Here are some points, each followed by its number:
tensor([ 34, -30,  -7,  29, -13,  60, -29,  19,  68,   8,  19,  39, -23,
         -9, -40,  13,  13, -30,  -1, -71,  63,  67,  26, -17, -17,  16,
         -1,   1,  -7, -31,  26, -18]) 0
tensor([ 21,   4,  26,  63,   3,  10, -37,   7,  50,  10,   1,  44,  -2,
        -28,   6,  14, -17,  15,  37, -51,  88,  37,  59, -18, -21, -82,
         -6,  17,   9,  14,  10, -12]) 1
tensor([  20,   -2,   -7,    0,   17,  -64,   41,  -59,  -81,   11,  -25,
         -18,  -13,   -9,   18,  -14,   -3,  -52,    6,   47, -100,    1,
         -50,   10,    0,   42,  -13,  -23,  -11,  -13,  -28,   20]) 2
tensor([ 34, -15,  25,  18, -38,  44, -78,  39, 107,  22, -15,  58,  -4,
          5,  11,  -1, -15, -22,  35, -58,  79,  48,  58,  12, -15, -14,
         -5,   0, -20,  -8,  31, -37]) 3
tensor([-27,  -7,  -9,  31,   2,  33,  20,  28,  52,  16,  20,  18,   9,
          5,  15,  24,   9, -33,  22, -53,  59,   7,  37,  24,   8, -53,
         -9,  62, -28,  25,   9, -26]) 4
tensor([ 43,   0,  11,  17,  28,  36, -39,  21,  87,  -5,  21, -17, -15,
        -14, -20,   8,  20,  -3, -34, -43,  28,  49, -20, -19, -11, -48,
          8,   2,   7, -12,  19,  27]) 5
tensor([  5,  39,  12, -19,   4,  13,  -9,  -6,  34,  48,  31, -10,  41,
          9,  -7,  17,  29,  36, -23, -43,  21,  15, -29,  -5, -14,   6,
         -8, -11,   8,  -7,  28,   0]) 6
tensor([-61, -37,  -7,  22,  19, -25,  44,  -2, -21,  31,  -7,  -9,  11,
        -37,  20,  -7,  -9, -20,  27,  -3,  12,  22,  -1,   1,  -2,  13,
         17,  39,  -1, -14, -35, -34]) 7
tensor([-39,  22,  13, -11,  -9,  18,   5, -36, -35,  -9, -13, -62,   2,
        -15, -12,  17,  -7,  49,   0,  64, -58, -29, -16, -64,  27,  36,
         -7, -40,  13,   2, -33,  50]) 8
tensor([-23,  -8,  -7, -18,  -6,   9,  20, -53, -86,   9,   7, -23, -25,
         20,   2,  -7,  -8,  17, -20,  87, -95, -38, -18,  56, -13,  22,
         -9,   8,  -9, -30, -58,  31]) 9
tensor([-29, -10,  19,   9,  13, -38,  16, -13, -42,  34, -33,  -7,  14,
         -2, -17,  34,  10, -18, -32,  13, -13, -18, -47,  -7,   9,  25,
         20,   5,  22,  10,  19,  19]) 10
New points follow, each followed by the numbers of its five nearest points above by angle, nearest first.
tensor([ -9,   8,   0,   0,   4, -11,  35,  -7,  17,   9,  10,  19, -35,
         19,   6, -27,   0, -30, -27,   9,  44,  14,  38, -31,  41,  31,
        -15,  27,  30,  -5,  23,  15]) 0 4 3 7 1
tensor([  0, -11,   4, -28,   2, -30,  -2,   9, -58, -27,   8,   0,  -5,
        -10,   3, -24,  25, -12,   6,   0,  42,   5,   0,   1,  29,  -8,
        -20,  28,  28,  25, -20, -11]) 7 10 2 4 9
tensor([ 73,   8,  12,   8,   2,  17, -50,  34,  82,   4, -16,  24, -22,
        -18, -19,  29, -17,   7,  31, -22,  40,  48,  27, -37,  -3, -28,
         10, -27,   1,  13,  23,   5]) 3 1 5 0 4
tensor([ 20,  33,  11,  -7,   8,   2,  38, -44,  -8,   4,  10, -20,   0,
        -27, -11, -16,  -5, -27,  17,  38, -10, -24, -11,   3,  -3,  15,
         -3, -35,  -6, -32,   3, -15]) 2 9 8 10 7
tensor([ 66,  16,  33,  35,  -8,  30, -18,  -3,  11,   0, -15,  14,  23,
        -19,  16,  -9, -15, -39,  21, -15,  -2,   8,  17,  81, -23, -15,
          0,  10,  10, -22,   2, -11]) 3 1 0 4 5
tensor([  5,  12,  25,  43,  15, -20, -25, -15, -35,   5,  10, -17,   4,
         12, -19,  21,  32, -23, -36,  -1, -17, -24, -55,  -3,  26,  31,
         -2, -33,  -1,  -9,   9,  -4]) 10 2 8 9 6
tensor([ 59,  -8, -17,  33, -16,  11, -57,  14,  57,  10,   2,  45,   9,
         34, -20, -14,  17,  -6,  12, -35,  45,  23,  20,  -5, -34, -45,
          9,  13,  -5,  16,  26, -20]) 3 1 0 5 4
tensor([-20,   7, -12,  -4,  18, -13,  33, -12, -18,  11,   1, -19,  15,
        -18,  15,  -2,  10,  -2,  17,  46, -25, -19, -57,  -8,  51, -22,
         -6,  48, -10,  -8, -81,  35]) 9 2 8 7 10
tensor([-10,  26, -12,  20,  -2,  13, -12,   9,  19,   9,   2, -13,  45,
        -25,  17,  12,   6,  -4,  -5, -10,   5,   8,  22,  -2, -24, -43,
         17,   9, -11,   0,  18,  34]) 1 4 5 6 3
tensor([ 21,   3, -13, -36, -10, -14,  -1, -33, -26,  42,  22, -25,  27,
        -23, -17,   5,  -5, -15,  -3,   7, -34,   3, -15, -26,  32,  33,
          7, -52,   3,   1,  -5, -14]) 2 8 10 9 6
tensor([  8,  13,   6,  -4, -50, -28,  37, -30, -49,  36, -29, -19,  16,
        -20,  10,   9,  12,  -2,  -3,  -2,  -1, -13, -22,   0,  17,  34,
        -18, -23, -28,  -5, -21,  -6]) 2 10 8 9 7
tensor([ 20,  18,   7,   5,  26,   2, -29, -13,  51,   8,  18,  12,   4,
          4,   7,  15,  23,   0,  10, -30,  32,   4,  14, -28,  -8,  -6,
         12, -14,  19,   8,  24,   3]) 5 1 3 6 0
tensor([ 43,  -3,   4,  36,   2,  25,  -5,  34,  22,  24,  42, -12,  36,
         20,   1,  -8,   6,  15,  31, -31,  18,  73,  28,  36, -37, -99,
        -15,  20,  11,   1,  12, -18]) 1 4 5 3 0
tensor([-98,  28,  14, -44,  10,  29,  34,   5, -42, -24,  15,  10,  10,
          3, -18,   5,  -4,  39,   1,  51, -56, -31,  18,  16,  24, -17,
         11,  25,  -1,   6, -18,  30]) 9 8 10 2 7
tensor([-34,  -5,  26, -38,  15,   2,  40, -39, -69, -26,   1,  10, -32,
        -28,  20,   5, -17, -29, -28, 111, -42, -40,  14,  31, -11,  42,
         -4,  11, -12, -11, -31,  33]) 9 2 8 10 7
tensor([-21, -17,  15, -66, -10, -10,  14, -24, -72, -28,   9, -34, -37,
         -1, -16, -11, -11, -18, -31, 120, -59, -68,  40,   0,  24,  72,
         19,   1, -16,   0, -33,  13]) 9 8 2 10 7
tensor([-22,   8,  -2,  48, -28,  17, -23, -16,  31,  13,  -3, -18,  33,
         12,  12,  -4, -13,  44,  -1, -52,  57,  47,  -2,  24,   9, -67,
        -16,  23,  -6, -12,   9,   3]) 1 4 3 5 6
tensor([-36, -21, -11, -67, -10,  23,   6,  -7, -18, -29,  12,  13, -29,
          0, -17,  -7,  -1,   1, -21,  24, -57, -33,   6,  -9, -11,  17,
          7, -19, -16, -21,  12,  34]) 9 8 2 10 7
tensor([-70,  -5,  15, -54,   5, -18, -13,   3, -19, -53,   4,  14, -25,
          7, -13, -30,   0, -10, -35,  42,  11, -44,  41, -16,  29,  28,
         -3,  26,  -8, -26, -29, -16]) 9 8 7 10 2
